Each scene shows the same named points in several views, each turned, perhaps mirrored, and shifted as a whole.
A view may leave some points out, and in a few views one point is out of place. Which views, in the order they come, and which point in each? Write none if none.

-- scene 1 --
In the rows, 128 means zero.
panel a:
  j_480 [125 117 131 131 153  93]
  j_318 [128 120 129 132 139  92]
  j_643 [114 126 134 120 166 107]
  j_652 [113 124 133 122 152 105]
  j_741 [125 115 129 129 147 102]
  j_445 [119 123 134 124 172  99]
  j_398 [132 121 127 132 145  93]
  j_695 [124 136 133 119 189 105]
  j_633 [108 129 137 119 169 101]
  j_65 [120 120 132 130 136  93]
panel b:
  j_652 [143 126 120 130 138 122]
  j_500 [148 136 113 123 134 126]
  j_695 [147 150 106 111 120 132]
  j_445 [150 135 116 117 128 123]
  j_398 [135 126 139 123 127 111]
  j_643 [146 131 112 123 133 127]
  j_480 [144 125 133 121 130 113]
  j_318 [135 122 141 127 133 109]
  j_633 [152 137 112 124 139 125]
  j_792 [138 149 106 127 133 133]
  j_65 [139 121 139 131 140 110]
panel c:
  j_633 [109 132 100 124 168 121]
  j_709 [ 87 164 106 126 153 131]
  j_643 [111 136 104 133 168 118]
  j_500 [111 136 103 129 166 120]
  j_695 [130 130  93 131 154 123]
  j_792 [118 124 111 129 153 120]
  j_445 [114 141  95 131 166 121]
  j_318 [ 90 166 108 134 161 124]
  j_741 [ 98 159 108 139 167 118]
  j_65 [ 86 161 111 131 167 123]
  j_652 [ 99 143 110 131 169 118]
  j_398 [ 96 165 105 136 158 126]
  j_480 [100 159 100 134 165 124]
panel d:
  j_445 [ 72  57 101 154  86 158]
  j_398 [ 98  50  91 142  95 158]
  j_709 [101  46  96 136  99 146]
  j_65 [ 93  55  91 135 108 155]
  j_643 [ 74  67 104 151  90 160]
  j_500 [ 71  65 106 151  90 156]
  j_480 [ 86  51  91 145  96 158]
  j_741 [ 91  58  90 143  99 165]
  j_695 [ 70  61 113 163  70 155]
  j_652 [ 80  66 100 143  99 159]
  j_318 [ 98  51  89 138 102 156]
  j_792 [ 76  74 119 152  80 152]
  j_633 [ 67  64 106 149  92 152]
panel e:
  j_643 [162 168 134  93 172 170]
  j_398 [165 182 153  94 164 192]
  j_709 [166 177 154 104 153 196]
  j_318 [164 186 152  97 158 190]
  j_65 [164 187 149  99 154 184]
  j_652 [163 176 139  97 162 171]
  j_741 [164 185 147  90 165 181]
  j_633 [158 164 129 101 168 171]
  j_480 [160 181 143  95 167 187]
  j_792 [169 148 136  95 173 165]
  j_445 [156 166 132  94 177 178]
  j_695 [159 148 130  91 187 177]
  j_500 [160 165 132  95 171 170]
Moved in: none
